Each path below is one point turned by a fixed rotation once a step. After each direction that follows a path, write how fast that rotation turns it, in degrees a step (0 if it stays still).
Each turn is a multiple of 5 degrees from 10 to 175, or 0.
Each row of a path follows its step; steps can be skipped.

step 0: [ 21  -9 -35 -29   7 -21  -7  27  35  40 -16  -8  20  12   0   0   1 -17
   4  12  36  40   8 -15  21 -10 -14   1  11  18  -1   2  25 -16 -11   0
  16 -38 -36 -28  -3  22 -42   4 -20 -11]
step 2: [ 11  -5  -3  10  -3  19 -18 -48 -18 -18 -28  16   0  12 -12   1  25 -25
  -2  13   2   7  26 -10  13  17 -29 -11   2  19  39 -19  33 -33   9 -23
  -1 -21 -53   3  21  20  -1 -37   2  34]
step 3: [-12   3  20 -19 -27 -21  26   9  -8  15 -38  41   5 -24   7 -20  -7  29
 -20 -16  57  -6   5  17  13  17  -3 -12  -4  15  39   2  30 -12  -3 -23
  15 -31 -19   0  27   0 -39  -1   4  -7]
step 6: [ 23 -12  40 -35  20  -7   0   9 -14  -6 -41   7  -7   3  18  -4  14  -7
   3  -8 -25  14   2   2  26 -18 -18 -43  32   5  21 -20  12 -36  -7 -34
  18 -19  -6 -39  48   7   7  20   7  -2]
step 10: [ 18   5   1 -18  -3  -2 -32 -12 -25 -21 -49  11 -11   2 -30  -3  27  10
 -12  35   9 -25  31 -17  32   6 -22  16  13  11  48  27  19 -11  17  -9
  30 -46  -6  -8   4  -2 -10   5  -3  13]
step 12: [ 37   0  22 -16  22 -22  -1 -21  13  11   8  -8  27  20 -11 -28 -15   0
 -28   0 -15 -11   6  17  -2 -12 -14 -10   8  -3  14   4  37   6  13 -47
  -1 -31 -16  -8 -12  28 -42 -35  -9 -52]
step 13: [ -3  28  -4  11  39  23  -7 -25  -2  34 -37  19  13  22  -4 -19  13  21
 -22  28   5  -7  24   6  41 -29 -30 -13  15   4  16  -3  -5 -45 -19 -15
 -32   4 -15  -6  35  22  -4 -20  17  -4]
step 14: [ 16 -18  -7 -19   2 -33  29  12 -17   2 -18  20   7 -23 -14   9  11  21
   7  16   1  19   4 -28  18  -7 -27 -53 -16   3  24 -21  17 -16  -7 -31
  19 -54  -5   2  41  -2  15 -17  33  -8]
Speeds:
[  3   9   4  -3   5   5  -7 -18   2  -1   9 -15   1  -7  -4   3  -5  -6
  -7  -8  -4   4  -7   2  -5  -1   5   6   9   3   7  -8  -4  -3   9  -4
 -13   0   3   5  10   0  -6  -3   3   1]  100
[ -5  -4  -4  -7   1   7   5   6  -4   2  -5  -4  -6  -7  -5 -12  -6  -5
   3   1  13  -4   9  -7  -1   0  -1   6  -1   9   2  -4  -3   1   6   5
   5  -6  12  -7  13  11   1   7  15   3]  100
[  2   6   7   0   9   4  -3  19  -4   3   0   6 -10   3   4  -8  -5  -1
  -7   1   4   5 -11   5  -8   2  -5   3  11   1   0   3   2  -9   6  -6
   3   0   5   0  -2   4 -13   8 -14  -5]  120
[  4   3   6 -10   4   1   3   9  12  -1   4  -6  -8   6  -2   4  -6   2
   6  -2 -11  -2  11   6  -3   0   1  -1  -9  13  -4   4  -5 -10  -7  -3
  -1  -5  -6  14   5  -7   2  11   3   3]  40
[  6  -4   0   9  -3  -1   5   6   5   6  -6 -14   0   1  -5   4  -5   4
   6  -2   0  22  -4  -1   8 -12 -11  -4  10  -6  -7  -2  -3   0   6   4
   3  -2   4   0   1  -4   9   5   1   4]  45
[ -9  11   1   9   0   6  14  -5   3   4  -9   9   3   0  -1  -7 -12   8
  -5 -10   5   2   2   3   4  -4   8  -1  -6   1   4   0 -13   2  -7   8
  -5   2   6   4   5  -6  -2  -2 -13   3]  175

step 2: [  1 -10  26 -31  13  16  -5  -4  -4  -3 -10  18  16  11  15  34  -3  13
  43 -23   8  -3  -5   1  14  30  19 -11  -9   6  -9 -22 -23   5   8   2
 -33 -42  16  -4 -16 -44 -24 -31 -39  28]
step 3: [  1  46   8 -10  15 -12 -30 -47  -4 -20  28   5 -13   5  18  11  12   8
 -21 -13 -14   2  13  -5  11 -16  39  -3 -42   7  -4 -14  -5  28   3  12
 -33 -17  25 -18  -7  14  13 -23 -27  33]
step 6: [ -6 -21  22  35   4   7  40 -25  -4  50  33   6 -25   2  22  17 -26   1
  22   1 -30  12  -5   7  21   1  -2   5   4  -4  -4  17   2  -8   4  28
  12   0   3 -40  20   9  10  52   4 -14]
step 8: [-12  27 -26 -19  -9 -29  12   8  26   4 -50  34 -16  -1  50  23   1 -27
  16   7 -17   5 -21 -11  11  15   3  -9  21   4  30 -22 -25 -37 -16 -15
  10   2 -12   2 -21   9  -5 -20   3 -19]
step 9: [-37 -26  10 -30  36 -20  -3 -34   3 -18 -27  10 -30 -15  38   8  41  20
  20   9  16   6  17  -1  18  -9  13  -5  38  10  -9 -24 -30   3  -8 -13
 -18 -10 -16  15  18   0 -23 -11  16  -1]
step 10: [-63  -2 -13  -9  26   3 -42 -58 -17 -39 -16  16  26  17   1  -9  11  20
 -19  -8  20   2  26 -10   1   2  25  -6  11  16  30  15  11  12   1   3
  13  10   0 -12   5 -10  14  23  -2   3]
step 12: [ 14   5   7  26 -30  46  13 -21  -5 -13  29  -2 -31 -54   9 -30  28  -1
  -3   0  24  -7 -15   9 -13   3 -30  39  -8   5   4  -9  -4   1  -3 -18
  10  28  -2 -27   6 -20  35 -12   2 -22]
step 14: [  4  34  -9  29  -4  15  30  16   5  -6 -18  24  -5  17 -19  15  15 -31
  12  26 -15  16   5  45  -7  -9  31   2  21  27 -11  21 -16   1  22  16
 -13  -8  11 -19 -25  -3   3 -24 -24  52]
Speeds:
[  0  -2   8  -4 -16   6   6  -6   0   6   7  -4   5   9   6 -11  -6   0
   8  -3  -3  -2   7   2 -11   2 -12  -5   3   7   1   7   9  10  -4   2
  -3   2  -4  -2  -2  -2  10   0  12  -7]  60
[ -4   2  -4   6   8  -3   2   8   2  -4   7  -1   1  -7  -3  -5  -6 -11
   1   5  -5   7  -1   1   5  -1  -6   4 -11  18   3 -13   7   8  14   7
   0  -5  -3  -5   3  -9  -3   0   9  -3]  45
[  6   4   0 -12  -7  -7  -3  12  -2  -8  -7  -4 -12  -5   6  -4   3   1
  -4   4  -3  -1 -10  -4  -5  -6 -14  13   1 -14   9  -3  -1   2   1  -5
   0  -1   1  -1  -1  -1   3  -7   7  -8]  95
[ 10   1   7   3   6   4  10  -3   2   7   5  -1 -13  -8  14 -11   4   1
  -2   6  10   5   7  -1  10 -13   9  -1  -2   0  -1   2  -3   7   1  -2
   1  -2   5   4   9  11   7  -1   5   2]  125
[ -7   4   2   0 -10  -7   4  -3   0   9  -1  -3  -1   1  -5  -2   4  -1
 -17  -6 -12  -5   6  -1   7  -1   3   5  11   3   5   5   5   9  12   2
  12 -10   3   8  -1  -1   2  -6 -12   0]  100

step 0: [  0 -20   7  10   8  -3  21  42  -5  15  16   6 -27  -7 -38  45  15  -3
  32 -12  17   6 -24 -24 -20 -46  21  36 -10  34 -12  25  15 -11  11 -12
  -7  24   2   6  -9  19 -22   9 -17 -13]
step 3: [-19 -32  21 -17  -1 -34  23  26   6   1  17 -25   7  -9 -33  46  14   0
   7   5  -2  -3  31 -10  17  -8  16  -4 -42 -10 -23  -6  20   2  -1   0
  -1 -12 -24  10 -32  17  46  36 -28  -5]
step 4: [-27  15   6 -31  -8 -11  -5  11 -26  16 -11 -26 -34   2 -32   6   1  -1
  -9  -8  13 -14  11 -12 -20  -6 -46 -18  15 -29  -7  43   2   2 -17 -45
 -27  46   7 -18  21   1  14  18   3 -16]
step 6: [ -7   2  -8  10   7 -10   4 -14  23  10  26 -41 -37 -31 -18  39  12 -23
 -38 -11 -13  -9  29 -38 -23 -39  15  -3  -3  -4   6  19  11  23 -15  20
 -20  12 -17 -39  -9  -6   6  20   5  21]
step 9: [-15  32  -1  10  11  -5   4  -5  -7 -14  14 -15 -21 -52 -24  40  -7   5
 -27  12  16 -10 -30   1   6 -22   5 -35 -12 -23 -34  35  -3  -4 -40   9
   7   4  26  25   8  29  -2  30 -16   5]
step 10: [ -3 -20 -20 -32  20   8  27  -3   5   5  12  10 -11   4 -39  45   8  30
  -8  20 -28  -5  -4 -28  31 -15   3   7  30  22  25  23  14  -1  -9 -33
 -13  31  -9   1  28   6 -34 -28 -18 -21]
step 11: [ 33  33 -35   2   9  27 -11 -10 -24   5  18  -5 -34 -35   0  25  35 -22
 -34  -5   9   8 -16 -17 -16 -24   4   0 -22  23  -7 -23 -21   5   2 -33
 -27 -16 -10  18  19   9  25 -18 -18  25]
step 14: [-17  24   2 -29  14  17 -10   2 -23  -3  32   0  -3   4  -5  12  -2  -3
  -6  31   8 -40 -13   3  -9 -38 -37  24 -30 -29 -39   3 -12  18  10 -42
  -4  13  -4  32  26   9  24  -4  -6 -33]
Speeds:
[-11  -6   1   1  -3   2   2   6   1  -7 -12  -3  -3  -4  -1   6  -1   0
   3   9 -12  16  -4  -4  -1   8   7   9  -6  -5  -3   7   4  -9  -7   5
  -8  13 -11  -6   0   3  -4   1   1  -3]  115
[ -9  -2   2   9  13   0  -6  -1  -5   1   9  12  -8  -5   4  -4   7   7
  -6   0 -12   7   0   4  10  -7   9  -5  16  -4  -6  -3  -1  -2  -8  -2
   1  -3   2   1   9   5  -1  -6  -1  10]  25
[ 10   1   3   2  -2  -8   9  -5  -4   0   3   2  -3  -7  -8  -7   0  -9
  -5  -3   6   7  -3 -11   5  14   3  -1   2 -13  -1   2 -11 -11   5   0
   7  -7  -4   6  -7  12   4  -9  -5  -1]  175
[  1  -3   9   2   3 -10  -7  -3  -2   8   2   5  -3  -3  -8  -1   2   3
  -8  -4   4  -8   2  -2   5  14  -1 -12  -9  -4  -2 -11   6   4   2   6
  -6  16  -7  -6  -1  -4 -10   7  10   6]  25
[  2   3  -1   0  -1  -8 -14  -3  -2   1  13   1  -1   3   2   2   5 -11
   5  -3   3   2  -3   1   4  -8  -1  17 -13   5  -2  -6   9   0  -7  -1
   4  -7 -17  -3  -2   8   0   3  -7   6]  135
[  2  -4   0   2  -5   4  -2   0 -17  -5  -9   8  -2  -3  -2  -3  -3  -1
   2  -7  13  -7  -2  -9  -1  -9   6   3   2  -6   5   4  15   2 -10   4
 -10   0   6  -7  -8  -3   4 -14   2   3]  170
[  5  11   7  21  -8  -2  -4   5   2  -2 -13  -5  -7  -4  -6   7   5  13
   8  -6   5   8   2   2  -2   3  -4  -4  -6   5   0  -4   1   0  -3  -5
  -1  -7   2  12   5  -2   0   0  -4   8]  170
[  2   7   0  -1  16   8   7   8   2   4   7   7  -3  -7   6   0  -3   0
   8  -3   5   3  13   2  -1   1  -2   6 -12 -10  12  11   0  -6   8  -1
   1  -1  -2  -4   5  -4  -3   1   8  13]  55
